In the data rows, the value 50 means zero.
Some points, one per row:
[49 53 35 57 67 34 99 58 74 98 41 23  0 47 54 50]
[36 66 25 46 55 33 99 60 69 99 41 31 14 42 55 45]
[44 55  5 48 46 32 89 70 78 99 46 32 16 45 59 45]
[44 72  9 47 61 34 95 44 73 99 42 40 17 41 55 44]
[42 78  0 45 70 28 59 22 72 99 54 54 33 41 56 52]
[47 63  0 37 84 23 35 23 65 65 60 68 48 52 54 46]
[77  0 70 69 47 64 86 99 47 22 19 28 23 53 45 68]
[59  0 43 36 45 44 58 99 82 36 54 40 54 41 51 50]
[59 39  2 73 50 45 54 70 68 63 55 32 53 73 65 73]
[58 10 21 53 35 29 38 99 61 76 27 42 60 55 56 85]
[57  0 16 39 23 40 50 99 74 58 27 36 33 54 58 59]
[55  8  0 38 39 26 70 81 83 67 57 41 21 68 58 59]
[60 11  3 41 57 29 56 99 57 43 22 47 58 55 60 64]
[67  4 26 48 52 44 64 99 53 36 24 46 70 51 56 61]
[61  7 25 47 57 39 80 99 45 28 27 55 86 60 57 66]
[60  0 47 46 52 47 88 99 49 38 31 48 74 50 49 55]
[76 17 85 80 26 99 76 86 18 33 27 38 36 65 30 67]
[72  8 94 78 18 99 32 36 43 20 69 43 21 38 21 45]
[63  8 91 71 26 99 35 15 53 11 78 54 25 30 25 27]
[66 48 70 78 24 92 14  7 35 11 64 56 37 58 31 58]
[61 24 87 71 12 99 15 10 56 19 88 53 29 35 29 32]
[63 42 66 67 11 99  0 23 58 13 76 55 42 40 39 35]
[39 99 35 55 49 66 45  0 48 73 41 64 48 29 56 30]
[62 79 38 74 70 75 99 56 68 88 34 44 17 25 41 32]
[64 59 49 70 59 81 99 76 68 99 36 46 14 21 35 29]
[36 76 38 55 89 48 99 59 53 99 31 51 46 33 50 36]
[41 66 47 52 89 48 99 70 53 99 29 46 38 28 44 38]
[53 99 64 57 97 60 78  1 44 77 30 57 23 29 42 26]
[51 45 13 71 39 94 39 20 67 80 69 75 54 17 33 34]
[50 99 48 58 84 67 98 22 48 97 31 65 30 17 38 12]
[44 92 46 58 76 74 91 11 43 99 32 69 22 22 32 16]
[44 89 46 60 69 76 86 15 42 99 30 67 16 23 31 18]
[48 91 42 61 71 72 84 28 43 99 27 61 12 23 32 27]
[52 89 43 62 74 69 81 41 45 99 23 56  6 25 32 30]
[49 87 37 61 63 60 76 53 51 99 30 45  7 32 34 43]
[47 78 23 52 55 55 73 42 62 99 43 44  0 38 37 39]
[47 57  9 49 52 51 89 41 65 99 50 55  7 36 42 34]
[38 58  0 42 53 51 63 13 65 94 62 64 20 42 46 37]
[46 68  1 50 51 54 64 19 55 89 78 63 40 41 42 23]
[38 85 76 51 67 51 99 62 54 99 44 31 29 32 47 37]
10 more points follow, each with its number after it:
[34 72 83 46 62 44 99 70 55 99 47 30 25 34 46 36] 0
[41 38 70 40 37 35 99 99 65 99 48 29 21 41 47 33] 1
[43 53 99 53 67 41 99 88 60 99 46 23 22 35 43 39] 2
[48 50 90 49 66 41 99 99 57 99 34 22 17 37 43 37] 3
[53 57 99 55 47 46 99 99 37 99 29 23 22 44 41 49] 4
[54 56 99 58 83 42 99 91 48 94 34 21 20 36 40 47] 5
[65 82 99 65 88 48 98 81 43 87 27 20  4 41 33 50] 6
[48 57 69 46 58 51 99 85 57 99 39 36  7 39 39 18] 7
[42 62 73 42 60 50 99 83 58 99 44 36 18 37 44 19] 8
[51 62 55 46 52 50 99 82 63 99 43 43 21 36 43 19] 9
Which two of these numbered points are nearest to each point below by angle, seen from the average point of the first points? Their numbers follow each, nearest first.
[29 95 87 49 82 47 99 30 46 88 40 44 44 30 50 17] > 0 8
[36 79 99 46 75 47 99 66 44 98 35 41 48 27 48 18] > 0 8
[54  0  5 34 27 41 45 94 70 21 68 47 58 71 62 63] > 1 3
[63  7 59 47 51  8 99 99 64 88 60 36 45 57 50 44] > 1 3
[57  4 13 35  8 45 18 99 61 22 56 44 61 66 62 69] > 1 4
[56  4  0 36 44 44 51 77 73 23 74 47 50 77 60 58] > 1 3
[32  4 14 56 35 86 37 96 64 75 87 34 46 55 51 58] > 1 3
[73 39 99 63 46 25 93 99 31 65 36 35 67 51 44 62] > 4 5
[63 99 79 76 63 84 75 14 33 76 42 49 30 33 41 27] > 6 0
[43 44 85 44 76 38 99 99 61 99 33 37 37 22 46 26] > 3 2
[72 46 99 63 79 14 83 87 32 54 39 36 80 46 45 73] > 5 4
[39 51 10 52 84 28  1 56 53 45 63 54 95 66 59 78] > 5 2
[54  2  8 32 35 41 24 99 66 45 34 48 56 49 60 60] > 1 3
[40 83 31 56 36 54 65 81 38 99 34 39 40 47 49 68] > 4 0
[44 54 82 46 78 38 99 99 57 99 27 37 51 20 49 35] > 3 2
[55  5 15 31 18 37 26 99 65 45 44 45 59 58 60 63] > 1 4
[72 93 99 69 40 69 32  3 21 36 40 43 48 32 35 47] > 6 4
[70 26 99 65 46 49 64 96 32 28 36 28 59 37 47 53] > 4 5
[37 42 13 47 74 31 12 40 37 20 55 62 88 74 59 85] > 5 6
[57  5 18 35 41 51 30 99 62 44 27 43 51 50 58 54] > 1 3
[47  6  1 27 28 53  3 44 68  8 63 67 49 59 57 50] > 1 4
[51 99 52 69 33 66 49 63 30 99 39 37 48 40 42 61] > 4 6
[38 50 10 69 81 56 29 67 49 45 56 52 91 76 54 73] > 5 4
[52  0 12 31 13 49 15 91 61 10 52 50 63 65 62 66] > 1 4
[29 99 21 50 82 38 41  7 53 85 65 50 67 52 66 55] > 0 6
[46  5  0 24 39 40  8 72 61  7 63 61 65 64 61 52] > 1 3
[54 99 48 65 64 68 43  9  8 45 36 66 68 60 42 50] > 6 0
[52 35 35 54 48 57 11 49 46  0 53 54 87 61 64 61] > 4 5
[60  3 25 33 31 49 43 99 61 34 22 44 47 46 57 42] > 1 3
[33 49  6 37 71 23  8 30 44 35 62 64 81 72 61 83] > 5 1
[59  3  9 36 23 41 16 98 63 27 58 41 62 62 63 74] > 1 4
[51  0 16 30  8 48 25 99 58 15 56 53 69 66 59 61] > 1 4
[36 24  0 48 47 39 32 63 84 11 70 40 52 63 58 55] > 1 3
[33 93 58 54 43 57 62  0 46 56 66 57 30 37 40 37] > 0 6
[40  9  2 28 25 50  0 64 63 10 59 59 58 66 62 59] > 1 4
[33 99 26 60 42 71 47 19 21 88 39 60 69 44 49 45] > 0 6
